A single turn carries every row of the set below to another of its rows. Some are shown first; where does it send the rows asked next?
K394: [-12.0  -2.8  10.5  20.6   0.5  -8.0 -12.5   1.4  19.2  11.0 -18.4   2.0
  -1.6 -13.6  -5.2]
K18: [ -2.8  -7.9  17.0  17.2   6.2 -15.7  -2.5  -0.3  12.2   5.3 -12.3  22.7
   8.1  -7.1  -4.3]
K986: [ -6.1  -2.8  14.5  19.3   0.6 -18.5 -10.5  -0.1  13.3  -4.7 -14.4   4.6
   9.4  -5.9   4.1]
K390: [ 22.6 -24.6 -27.5   8.0  21.9   3.0   1.4  -5.1   0.7  -1.1   9.6  -3.9
   9.2 -19.8  -4.2]
K269: [ 20.4 -20.4 -29.0   8.1  22.9  -4.4   9.1  -2.7   0.1   1.0   9.3  -1.5
  13.2 -16.8  -4.7]
K79: [ 14.6 -17.5 -23.6  18.4  20.2  -8.5   3.2   3.7 -11.6  -6.3   6.0  -5.6
   6.3 -34.3  -7.9]
K961: [ 14.8 -24.3 -28.7  10.4  19.1   9.8  -4.4  -4.6  -3.4   2.9   6.0  -6.0
   1.8 -27.0  -7.4]
K695: [-12.9  -3.1  12.7  21.3  -1.7 -12.8 -15.9   1.0  10.7  -1.0 -17.0   2.9
   2.4 -13.0  -0.7]
K42: [ 13.5 -22.2 -30.3  11.4  20.7  11.5  -2.0  -9.0  -2.5  -0.2   9.2  -2.9
  -1.1 -17.0  -4.7]
K864: [ 17.3 -16.0 -25.5  19.0  22.4 -11.1   8.3  -0.7 -10.2 -12.2   8.7  -3.4
   7.3 -20.8  -4.1]
K292: [ -7.9  -1.0  12.2  21.6   1.9 -19.3  -6.1   4.9  18.2   4.5 -16.9   1.4
   5.9 -11.0  -2.9]
K356: [ 22.5 -21.2 -25.0  14.3  22.1  -8.2   5.9  -0.9  -5.0  -7.3   8.9  -4.8
  11.8 -24.1  -4.6]
K347: [-12.3  -6.0   9.9  17.1  -2.4  -2.2 -19.0  -4.4  16.2   3.9 -16.2   4.1
   0.0  -8.3   0.2]
K549: [ -5.6  -9.3   8.0  11.2  -0.5  -2.7 -16.5  -7.0  21.9   3.9 -12.7   5.2
   6.4   0.4   3.5]
K171: [ 10.1 -20.3 -25.9  16.6  18.2   2.8  -3.1   1.5 -10.5   0.1   4.9  -5.2
  -0.2 -36.0 -10.0]
K682: [  7.8 -14.4 -25.1  23.0  19.5  -5.0   2.5   1.6 -14.7  -8.1   5.8  -3.7
  -0.5 -29.8  -8.6]
K612: [ 16.1 -14.7 -26.8  15.2  21.1 -13.3  10.7   3.6  -8.4  -2.6   6.9  -3.0
  12.2 -26.9  -7.4]
K346: [ -0.9 -10.4  15.9  12.4   6.7 -10.6  -4.1  -3.6  15.4   7.3 -11.5  22.8
   8.9  -3.1  -3.3]
K314: [  6.3 -19.3 -30.4  12.3  17.8   7.4  -1.6  -0.3  -6.5   9.0   3.4  -2.6
  -0.2 -32.7 -10.9]
K801: [ -7.9  -6.7   8.3  13.6   1.2  -2.3 -14.0  -2.7  25.2  13.9 -16.6   2.3
   1.2  -5.5  -2.7]
K761: [ -1.1  -2.7  11.7  18.0   3.6 -19.8  -3.4   1.7  23.6   5.2 -14.8   2.5
  10.3  -1.8   0.2]
K893: [ -0.5  -8.0   8.6  11.3   4.3  -7.9  -8.0  -3.4  28.3  10.0 -14.1   2.9
   7.4   2.5   0.6]
K80: [ -8.0  -6.1  16.1  18.7   4.9 -12.3  -5.8   0.5   9.2   7.7 -14.7  22.1
   4.2 -12.7  -6.3]
K593: [ -3.9 -11.5  14.2  12.0   5.0  -3.3  -7.8  -4.5  16.5  10.8 -13.0  23.5
   4.2  -4.8  -4.4]
K117: [ -1.4  -6.8  11.3  12.5   0.5 -13.6 -10.2  -4.0  20.8  -3.2 -12.3   5.1
  11.1   2.1   5.9]
K241: [  7.1 -13.7 -28.2  19.0  18.6  -6.5   3.4   4.8 -11.5   2.1   3.8  -3.0
   3.6 -36.4 -11.0]
K548: [ -8.6  -9.7  16.0  15.4   4.3  -4.5 -10.1  -2.2  12.3  10.9 -14.5  23.0
   1.4 -10.6  -7.5]
K371: [ 14.3 -22.7 -31.2   6.6  20.8   8.9   0.8  -5.1   1.0   7.5   7.3  -2.8
   5.3 -20.1  -7.4]
K215: [  5.8 -18.6 -27.5  17.9  18.7   8.7  -3.5  -3.6 -10.2  -1.7   5.8  -3.7
  -6.6 -28.8  -9.6]
K198: [ 20.3 -20.6 -27.7  11.5  22.7   0.0   5.4  -7.0  -3.1  -7.7  10.5  -2.5
   7.6 -11.8  -2.3]

K198 moves to K864
K241 moves to K314
K394 moves to K801
Now find these:
K986 moves to K695
K961 moves to K390
K593 moves to K346

A single turn carries every row of the set below to another of its rows. Some are shown first; where does it send the rows asked next?
K833: [ -1.2   9.7  -9.7  14.3  13.4   8.9   1.9   7.2  -8.8  13.3  17.8  -9.8
   9.0   7.2 -26.1  20.9  18.3  -4.4  -2.9  -9.8  -8.3 -20.3 -11.5]
K963: [-14.9  17.1  26.7   5.2  19.5  13.5  14.6 -32.8  -8.3   3.5  -6.8 -12.4
  16.4  -8.5  -9.3  27.9 -14.2   3.4 -16.7 -11.5  -6.7  -7.5 -14.5]
K238: [  0.9  -3.9   6.7  13.1  14.5  14.4   8.7  -2.7  11.2  19.3  17.3   6.0
  11.0  10.3 -19.1  11.0  -1.5   1.1 -10.8 -17.8 -22.9  -7.6   0.3]
K512: [-23.1   0.9  12.0  -1.9  41.5  21.8  -6.6  -0.1  -4.5  -7.7   5.8   1.8
  34.9   0.6 -26.7   4.6  -0.7  -1.5 -21.9  14.8   0.6 -29.7  -8.9]
K400: [-13.0  11.7  19.0  -1.2  13.6  15.6  22.0 -14.3   2.8  -9.6   0.4 -22.7
  18.8   6.4 -23.9  21.5 -21.8   9.6 -25.3 -10.5 -10.4 -23.7 -15.0]
K578: [-22.6   9.9   8.1   4.8  44.9  20.8  -2.6 -13.7 -11.5  -0.4   0.9  -1.7
  34.5  -4.0 -26.7   0.7   3.5  -1.4 -12.1  17.8   7.3 -22.6 -11.1]
K733: [ -9.8  -3.1  15.1   5.6  44.7  19.2  -4.8 -11.6   3.2   5.5  -2.9   0.2
  35.1  -6.3 -28.4   3.8 -11.7  -0.6 -21.5  18.6  -3.8  -6.8  -3.7]
K514: [  0.3  22.7  -5.4  19.8  18.8  11.5   6.7  -6.5 -13.2  21.5  10.1  -3.6
   8.7   0.6 -20.3  10.4  -3.2  -9.7   1.4 -11.7 -14.7 -24.4   1.0]
K306: [-10.6  -3.2  25.9   7.9  13.6  21.6  19.0  -9.9 -13.8  -9.1 -10.4  -4.2
   5.6  -1.5 -27.5  31.6 -24.1   4.4 -25.5  -1.3  -4.2   3.0  -7.6]
K109: [ -2.3  -4.2  -0.8  30.4  12.0  20.7  14.4  -6.3  -5.8  16.7  13.9  16.3
   1.5   6.4 -17.0   7.5   7.8   8.2  -3.7  -3.0  -4.8  -1.4  -8.2]
K530: [-19.6   1.8  20.6   3.1  13.1   8.1  12.6 -18.2  -1.7  -6.3   5.6 -13.9
  11.8   6.1 -22.8  28.6   0.9  16.4 -25.7  -5.5   2.0  -6.2 -32.8]
K924: [ -6.3  -5.3   6.5  18.9  15.7  21.0   6.7   3.3 -10.9  10.6  11.1  15.2
   6.4   2.9  -5.7  23.2  17.7  -9.5  -1.3 -14.3 -13.5 -11.5   1.1]
K313: [ -9.4   3.6  11.9   4.3  41.3  22.2  -2.0  -0.4  -1.3  -1.6  -2.7  -1.6
  38.0  -2.2 -26.8   2.3 -14.4  -0.5 -25.7  19.9  -1.6 -24.1  -5.2]
K583: [-25.4  -2.8  -0.2   0.7  23.9  20.8   6.7 -10.1  -1.2 -18.6   3.2  -8.6
  20.6   1.0 -14.0  13.8 -22.1  -3.6 -32.4 -19.7  17.5 -12.1  -4.6]
K526: [ -2.5  12.4  -7.1  11.6  12.3   3.7  -0.3   6.7  -8.1  13.4  21.2  -4.7
   6.4   8.8 -28.9  14.1  11.8  -0.5  -9.5 -10.1  -7.6 -26.2 -14.9]
K304: [-12.7   6.1  -7.9  13.1  23.9  16.9   5.1 -15.8  -2.3  -6.3  -2.3 -16.2
  19.8 -10.4 -16.7  13.0 -22.0   3.6 -30.9  -4.8  25.7  -0.8 -18.2]
K691: [ -9.9   7.0   5.9   5.8  25.4  16.3  -1.3  -7.9   3.7  -8.5  -0.6 -13.3
  26.5  -9.4  -5.3  20.1 -29.4  -6.8 -37.9 -14.9  13.6  -9.8  -8.9]
K798: [-26.4   6.7  -0.9  11.9  26.2  19.6   2.6 -14.5 -14.0 -15.5   1.5  -4.0
  19.0 -10.4  -2.2  15.9 -12.3  -3.3 -27.5 -12.3  28.1  -9.4 -15.7]
K191: [ -0.7  18.3  20.0  11.3  13.8   9.8   7.5  -3.1 -11.3  -1.7  -3.8 -14.3
  15.8  -9.7 -15.4  33.9 -17.9   9.0 -31.9   5.4   4.1 -14.6 -30.7]
K628: [  1.5  -6.7   3.6  14.6  14.0  17.1  12.7   1.4  11.1  14.0  12.2   1.0
  14.2  12.8 -16.3  14.4   2.6  -1.8  -6.9 -17.4 -23.8 -10.7   5.3]
K22: [  4.2  18.0  -6.4  21.7  20.3  16.0  10.7  -1.4 -12.5  21.6   6.6  -6.5
  11.1  -0.9 -17.3  16.7   2.1 -11.6   3.7  -9.6 -13.5 -21.6   2.4]
K647: [-19.7  -7.9   2.8   9.9  20.1  16.3   0.7  -1.7   0.9 -21.2  -0.8  -9.0
  17.4  -3.3  -6.9  17.0 -27.5  -7.4 -38.2  -5.0  13.0  -7.8 -12.9]
K360: [  1.3  10.7  -6.0  23.7  10.6  21.6  13.5  15.6  -2.7   6.0  13.0   0.3
  15.5   8.6  -5.2  10.5   7.1  -0.4  -7.7  -5.0 -11.7 -33.8  -7.1]
K401: [ 12.3   0.8   3.6  23.5  15.6  10.3   0.7   5.7   5.1  26.1  11.1   4.9
  14.9  -1.1  -8.1  22.8   8.1  -3.1 -10.8  -5.1 -14.8  -4.6 -10.2]
K338: [-10.5  10.1  10.1   9.4  43.2  19.2  -5.7  -6.6 -11.1   6.2  -6.0  -2.2
  32.4 -10.0 -31.9   6.8  -6.3  -0.8 -17.7  23.8   4.8 -15.0  -8.8]
K196: [-31.2   0.9  -0.8   9.7  23.1  14.7   3.5 -15.4   3.8 -14.6   4.8 -13.2
  19.9  -0.4  -0.5   8.4 -14.3  -1.0 -28.8 -10.4  16.9 -15.5 -20.9]
K216: [  1.8  14.0  -6.1  26.1   8.6  18.9  11.3  14.4  -6.4   7.8  15.4   5.3
  10.2   8.2 -10.7   6.0  -1.3   2.2 -12.9  -1.5 -10.9 -37.5  -9.7]
K139: [ -7.7  -1.7  10.3  18.8  16.6  19.1   4.4  -3.1  -9.3  11.9  15.9  22.9
   4.2   2.4  -6.6  17.2   8.5  -7.7  -5.3 -17.7 -14.8  -9.4  -0.3]
K500: [-15.3  15.2   9.5  16.7  15.0  24.5  25.8 -17.0 -23.2  -9.2  -7.7 -12.6
   8.1  -2.9 -19.8  19.4 -13.2  16.1 -15.5   6.0   7.9 -14.1 -18.5]
K333: [  8.4   1.9  -7.6  22.3  12.6  20.4   8.6  20.4 -14.3   8.1   5.2   0.3
   6.5   5.3 -25.5  20.5  -3.0  -8.5  -9.6  -1.9 -12.8 -15.8   3.8]
K27: [  6.4   7.8  -6.1  21.9  12.5  16.5   5.6  17.4 -19.3  11.2   7.6   7.4
   1.1   3.7 -30.0  17.5 -10.3  -8.9 -11.4  -0.4 -11.7 -18.7   3.7]
K200: [  2.1  -2.4  -5.1  30.7  11.3  22.1  17.0  -2.7  -5.1  18.1   8.3   5.9
   6.9   5.3 -13.5  12.1  12.9   7.1  -1.1  -2.2  -5.3  -1.3  -8.3]
K305: [-26.8  -6.7  13.9   3.2  40.8  21.9  -1.7 -10.1  -2.4  -3.5   3.6   7.7
  32.2   1.5 -21.7   1.7   6.5   5.1 -17.8  16.9   4.3 -14.4 -11.5]
K932: [-14.7   6.3  26.1  16.5  12.1  24.7  22.6  -8.2  -4.2 -12.7  -1.9   2.6
  16.3  -0.3   3.6  22.7 -13.0  12.3 -28.6   0.3  -2.1 -18.2 -23.0]
K607: [ 12.1   2.2   7.0  26.4  14.7   9.2   1.5   1.5   5.2  24.6  12.8  10.4
  10.7  -3.0  -9.1  17.8   3.1   1.9 -13.5  -5.6 -11.6  -4.6 -14.7]
K592: [-17.4  -6.2  22.4   1.5  43.3  23.3  -4.2  -3.6   3.3  -5.0  -0.2   9.4
  35.0   0.3 -16.6   5.7  -6.4  -2.4 -23.5  17.2  -5.9 -18.7  -5.2]
K529: [-16.1   4.0  -0.3  15.0  25.1  18.4   6.9 -17.3  -2.3  -6.9  -9.1 -14.0
  19.9  -9.5  -5.3  13.1 -34.2  -9.6 -27.8  -6.6  14.2  -1.1  -6.8]
K919: [-16.7   4.2  14.3   7.0  45.3  16.4  -8.0 -18.2  -5.4   7.7   0.2   1.8
  33.6  -8.1 -21.2   5.8   2.7   2.0 -14.4  19.7   5.9  -8.2 -14.4]
K726: [-24.6  12.7  25.4  -0.8  16.8  14.3  11.7  -8.9 -25.0 -16.5  -0.1  -4.0
  11.1  -2.1 -16.2  34.9  -8.4  -3.8 -18.4 -10.9  -1.4 -21.3 -12.2]
K90: [-24.8   2.5  -2.0   7.7  25.5   6.2  -5.1 -19.9  -8.0  -6.9  -0.3 -18.2
  14.9  -7.7 -12.2  18.5 -14.4  -8.8 -24.8 -11.3  20.9   0.0 -18.5]

K196 moves to K798
K963 moves to K191
K578 moves to K919
Now find these:
K360 moves to K924
K238 moves to K216

A single turn carries every row of the set below to another of its rows. Some are shown first; where does it send the rows asked next?
K913: [ -4.1  -4.8  10.8  -1.2  13.2 -14.8 -10.2  -2.1   4.2   1.1  -7.0  -0.6
  -8.4 -11.0  -6.4  -8.3 -12.8 -17.6]
K713: [ 17.5  -2.1  -5.1   3.2   3.1   1.0  18.0 -10.3   3.0  -9.5 -13.1  -1.0
  -4.3   5.0  -9.6  16.0  18.5   4.6]
K140: [-24.6  10.6   8.9 -13.2  -1.6 -17.4  -4.0  -1.3   4.8  10.7   2.2  14.6
  -6.0   3.9  10.8   5.5   6.6   2.1]
K174: [ -8.9  12.9   0.0  -1.0   0.4  -3.3 -10.1  11.1  -3.7  -6.3  19.1  -8.6
  -3.4 -10.1   7.6 -15.1  11.9   5.7]
K194: [-11.6  18.7  -6.9  -1.1   8.9  13.2  -5.8  12.9   7.2   7.8  -0.7 -19.7
  -1.3  -2.3 -12.7   1.8  13.9  -6.7]
K983: [ -8.1   0.9  -1.3   2.1  26.8   1.0   8.7   0.7   9.0 -11.8  -8.1   0.2
  -6.7  13.1  -9.1   5.6 -15.2  14.8]
K481: [-10.9  -4.5  -2.1  -0.5   0.0  -2.3 -19.6   4.5  -9.9  -9.1   2.3   8.3
   2.2   2.0  12.3   1.4  13.2  23.2]
K603: [-11.6  -0.5  18.6  -2.4   8.6   6.5  11.5   9.3   3.0   1.0 -18.2   1.5
   8.0  11.7  -7.2   8.6 -21.2  -8.3]
K900: [ 15.3  -1.0  -0.3   2.0  -7.5  -4.6  27.1  -0.2   1.0   0.2  -2.4   2.9
  -4.2  -0.5   4.7  20.8  14.6 -10.1]
K131: [-16.6  -5.9  -7.2   2.4  -6.6  -2.3  25.9   4.8  -8.4  -0.6  -2.1   2.3
   7.1  -6.0  -2.4  13.7   8.5 -24.6]
K130: [ -6.4 -23.4  12.6   6.5   5.4   0.6 -13.7   2.6   6.6  -1.4 -20.9   9.8
  -2.6   6.1  -2.4   4.7 -12.1  -4.2]
K453: [-18.2 -10.2  11.3 -14.4 -11.1  -1.7  -3.7   4.9   0.0  15.1  -0.4   4.6
 -13.7  12.4 -14.8  -4.1   5.2  18.4]
K353: [ -2.7 -16.9  -7.1  -8.3   2.1  -8.2   8.6   6.6  -0.8   9.5  15.6   3.6
  -3.4 -10.5   1.1 -13.3   0.1 -20.5]
K409: [-14.7  10.2   6.8 -10.8   2.8  -4.9   8.3  10.4 -10.7  -0.3  -6.5  -6.1
   3.7   3.1   8.0   5.4   2.6  29.5]
K398: [21.2 -7.6  2.7 -4.1 -8.1 -2.2 17.9  2.5  5.8  4.5 15.9  7.3 -9.0  3.7
  4.7  1.3  8.4 -9.3]
K204: [ 24.0  -7.7  -2.6  -3.0   5.2   2.9   3.4   0.6  -1.9  -3.3  18.3  15.9
 -10.8  14.7  -2.4   8.8   0.0   1.2]
K676: [-13.3   9.0  -7.2  -2.4 -13.0   6.7  -0.1  24.9 -13.7  -8.2  13.3  -8.5
  -3.0  -5.6   6.4  14.2   7.5  -0.7]
K567: [ -8.0  -9.5   8.1 -10.6  -5.8  13.8   4.9   4.2   4.7  -9.8 -11.8  -6.6
   7.9   5.4 -21.8  -4.9  -4.0 -22.3]
K207: [-17.1   6.8  -9.1  -4.0  -2.9   1.9 -19.4   1.8  11.5  -2.2  -3.3   3.2
   2.0  -0.8   7.8   8.6  24.0 -10.9]
K503: [-15.6  -8.5  -3.4   8.9   1.2   9.2  20.7  -3.2   7.3 -18.0 -20.0  -5.3
   3.7   7.5 -16.2   6.5  10.7   0.9]
K410: [  0.2 -22.5 -11.4  -5.5  16.7  -1.4 -12.7   7.4   2.9  -1.9  10.0  12.9
 -10.6   7.3   2.7   1.9 -14.6   2.0]
K263: [ -8.8  -4.7  -1.7  -5.9   1.7  -1.0  -8.6   4.0  -9.9  -8.8  -4.4   4.6
   0.5  -4.9 -11.1  13.5 -10.7 -33.0]
K193: [ 21.4   6.2  -2.4  -0.8  18.1   0.7  10.3  -8.2  -2.2  -7.2   3.2   4.1
  -7.2  12.9 -12.1  10.0   3.2  11.0]
K159: [-15.0   3.1  -3.2  -4.5  -1.3  15.6  -4.6  19.7 -12.1  14.1  -0.9  -5.5
  -8.4  12.3 -18.6  19.1  -0.8   9.0]
K951: [-11.9  -3.8  -0.9 -11.4 -19.0   9.6   7.9  17.3  -3.2  -6.6  -4.0 -18.0
  -1.4  -1.3  -3.9  -0.7  15.1  18.5]

K676 moves to K481
K453 moves to K194
K567 moves to K913
Now find these:
K353 moves to K983
K713 moves to K398

